Which row each row swaps with, under one turn or mirror
The rows were stretched afterwards, more along some directions than others.
mugub: [-26  -8 -14 -12   3 -12  -9  -2  17   4 -36  16  -5   6  32 -19 -10 -26
  -2  14 -39 -11]
Fumi: [  5  10 -18  16 -20 -21  -5 -26 -31   0 -12   6  12   4  20  -5 -54  27
   6  25  22  22]
koluv: [-12   9 -28 -36 -28  -4 -12   1   3   6 -46  23  -9  -2  14 -33   3  -1
  10   4  -9  -6]
bon: [-11  14   6   3   6 -16 -31   4  -8  -2 -22  15  -9   5   6 -30   1   2
  27 -13  -3  13]
fev: [-11   3 -21 -24  -3  -6  17  11  20  -2 -27  -8  -3  12  31   2 -13  -4
  -8  -9 -36  -1]
guk: [-38 -25 -19 -25 -29   9 -24   3  13   1 -31  -7 -18  16  -4 -25 -21   6
   4  -8 -21  11]
gifa: [-16 -23 -18 -24  -9 -15  31  -6  19  10 -21 -18  18 -23  20   1  -9 -25
 -28 -11 -19   2]
Neziv: [-21 -24 -17 -14  -9  11  22 -21  10  14  -3 -21  20 -45  28  32  16  16
 -12  21  15  40]
Noz: [-11 -12 -23 -28 -15 -13  13 -35   7  19 -32 -19   7  -7  28  13 -35  12
 -13  29   0 -12]
mugev: [-10   3 -33 -15  -6  -1 -17  -6  16   0 -35  -7   2  25   4 -16 -49  -5
 -18  -4 -21 -26]
Fedo: [ -5  12 -34 -13  -8  15 -27 -14  33   9 -32  12 -13  32   4 -15 -41  17
  14   7 -27 -29]
zumal: [-16  22  -2  -1  15 -33  -4 -26 -16  -4 -18  25  -8   4   5  -8 -62  -7
  -4  14  22  38]
pota: [  0 -15  -9  11 -36 -11  -8   6 -11   2 -21  -7  -4  24  -8 -37   3  -2
 -28  13 -18 -18]
zege: [  3  19 -28  -6 -18   7 -18 -17 -12  14 -24  14 -12  38  -7 -18 -36  43
   8  23   1 -12]
sakab: [ 16  10 -18 -25  -4 -16  24  -7  24  17 -27 -12   0 -20  46  18  -7   9
  -1  20  -1   6]
monol: [ -4  18 -14  -7  -4 -12  -7   3  -7  15 -46  29   3  27  15 -49 -14 -11
  13  10 -19 -12]
voku: [ -8   0 -15 -30 -19  20 -34  14  25  -7 -16  -8 -27  19  16   1 -20  31
  20 -15 -32 -22]
Ruzo: [-32  20 -24  15  12  -7 -24 -15   6 -26  -7  14 -17  38 -25 -14 -49 -23
 -17  -7 -18  -5]
fonor: [-14  -7  -7 -17 -42   5  -5 -14 -16  32  -5  10  -1  35  -7 -21 -35  36
   4   7 -25  -5]
tob: [-20   6  -5 -25   3   3   1  -9  14  12 -30  17  -8  17  28   2  -2   8
  13  16  -4 -12]
las: [-14  -7   0 -12  10   5 -14   1   0  16 -23  23 -14   1  17   1 -25  -3
 -20   9 -33 -17]
sode: [-18  -5 -27 -38 -21   2  28  -5  34   9 -13 -11  -4 -18  31  22 -12   7
   2  21  14  40]
kofaz: [-19  23 -15 -21  -1   2 -16 -12  13  13 -28  12   4   2  -7  -4 -43  34
   7 -18 -25 -20]
bizi: [ 11  -2  -8  10 -10   3   2  20   6  -2   6  -8 -11   9  20  -3 -24  -2
 -13 -28  -1   9]
Kuno: [ -2   2 -28   9  -2  -7   7   5  14  -8   1 -22 -15 -19  30  39 -39 -25
 -26   4   6  28]
dif: [ -6   8  -7  -8 -11  -4 -40   7  16   6 -19  11 -33  16  25   7 -32  16
 -15  -5 -23  -3]
zala: [-21  -9 -24  -3 -26   6   5 -22 -23   5 -11   5   1  -1 -12 -13 -27   5
 -10   6  31  23]
kuni: [-29  -8 -17 -18 -16  -1   6 -15  -3  -5  -2 -34  -6 -24   6  25 -19   1
 -29  13   7  25]
Femap: [  2  -2  -4 -14 -18 -15  24 -16  -4  18   5 -20   1 -31  39  16  -4  -4
 -22  12   7  28]
Kur: [ 13  29 -32   2 -13  -5   2   5  19 -16 -20  -5 -22   4  20   5 -48 -21
 -17  20  12   5]
Dupo: [ -1   6 -18 -15  17 -34  27 -24  22  16 -15 -19 -19  15  -2  -3 -32 -15
 -25  -4  -6  13]
lok: [-19  12  -1  -1  -2 -17   8   1 -25 -15  -1  -1 -18   9  14   4 -58 -17
  -6 -12  15  29]
Fug: [-33  -6 -49 -19  -2  11   3  16  28  -1   0  -1 -23  18   2 -10 -41 -46
 -30   5 -18  34]
feva: [-35  23 -34  -9 -34   0   1 -31 -13   4  -4  12  10  -9  -1  -8 -31  -2
   1  -2 -18  11]
niz: [ -9 -11 -17  -9 -11   7 -20  11  -1   0 -20  24 -21  25  15 -10 -15  -2
  -5  20  -8  13]
mude: [ -3  16  -9 -30  -2 -26 -14 -10  -2  21 -60  18   5  10  10 -44 -23  19
  30   4 -19 -20]
gik: [ -9   7  -6   3  -2 -21  13  -9 -16  -1  -9  17 -10   2  -1 -21 -16 -18
  -8  12  20  49]
bamo: [ -4  -7 -32  16 -42   4   9  17  12  -1  19 -15 -13  12   6  -2 -38 -20
 -22  12  11  14]
liru: [  0   1  -8 -11  -9  -5 -26  -1 -13  -4 -24  12 -11  34   7 -11 -48  55
  15  -1 -22 -26]
lop: [ -8  -2 -15  -4 -19 -15 -16  -8   0  19 -38  27   4  11   0 -50 -12   4
  30  -2  -8  -5]
Deme: [-39  -2 -25   7  -2  -4  -7 -13  10 -16  -2 -17   9 -31  -2  11 -14  -6
  -1   4   7   9]
Tetev: [-50  -9 -20 -24 -34  -8 -14  -4   8  -1  -7   0  -2  17 -29 -39 -32   5
  11  10  -7  16]
milu: [-28 -12 -17 -24 -23 -11  27   1  12   7 -19 -19   6 -11  -4 -15   2  -7
 -12 -10   3  25]
vig: [-10   3   9  -1 -10 -11 -21  28  -2 -20  -3   4 -28  42  -4 -33 -50 -16
 -14 -20 -21  -1]
lari: [-17 -15 -25  -5 -40  28 -14   0   5   0  -2  -3  -2  28  -7 -18  -4  18
 -21  -6 -23 -19]
saz: [ 18  -2 -27 -14  -8   9   3  14  13  21 -33 -19  -3  -9  15 -15  -5   3
  -2  -1 -33 -27]
Buga: [-37   8 -22  -1 -24  15   2 -24  -2  21   5   3  28 -28 -11  -3  -2 -12
 -12   4   1   6]
fibot: [-32 -18 -17  -9 -23   3 -12  -5   6 -21   2 -14 -13  12 -12  -7 -44 -20
 -31  -7  -7  19]
Guvet: [ -1 -10  -3 -23   6  -4   6   3  19   0 -16  -3 -42  27   7  -5 -29  -7
 -24  24  -7  25]
Pazu: [  1  18 -22   5  -8  -1  20 -26  -6  28  -8  26   1  13  10 -17  -5   1
 -12  22   6  16]
tateg: [-10 -15   3 -19 -17  -7  22  13   9  12 -13 -28  -5 -13  29   2   7  -8
 -15 -14 -11  25]
Mez: [-19  13 -19 -19   4  14 -11  19  47   5 -34  10 -19  17  17 -15 -13 -11
  12  -5 -46 -28]
lemim: [ -7   7   0 -11  -8   6  -7 -41   5  36  14   4   6  18 -14  -9  12  42
   3   0  -2  -3]
miba: [-10   8 -20   3  -3   0 -25 -20   6   6 -14 -11  -7  10   4 -11 -43   5
   0  -2 -29 -26]

guk pairs with mugev
zege pairs with kuni
mude pairs with milu
Neziv pairs with Fumi
las pairs with bamo
koluv pairs with Dupo
pota pairs with saz

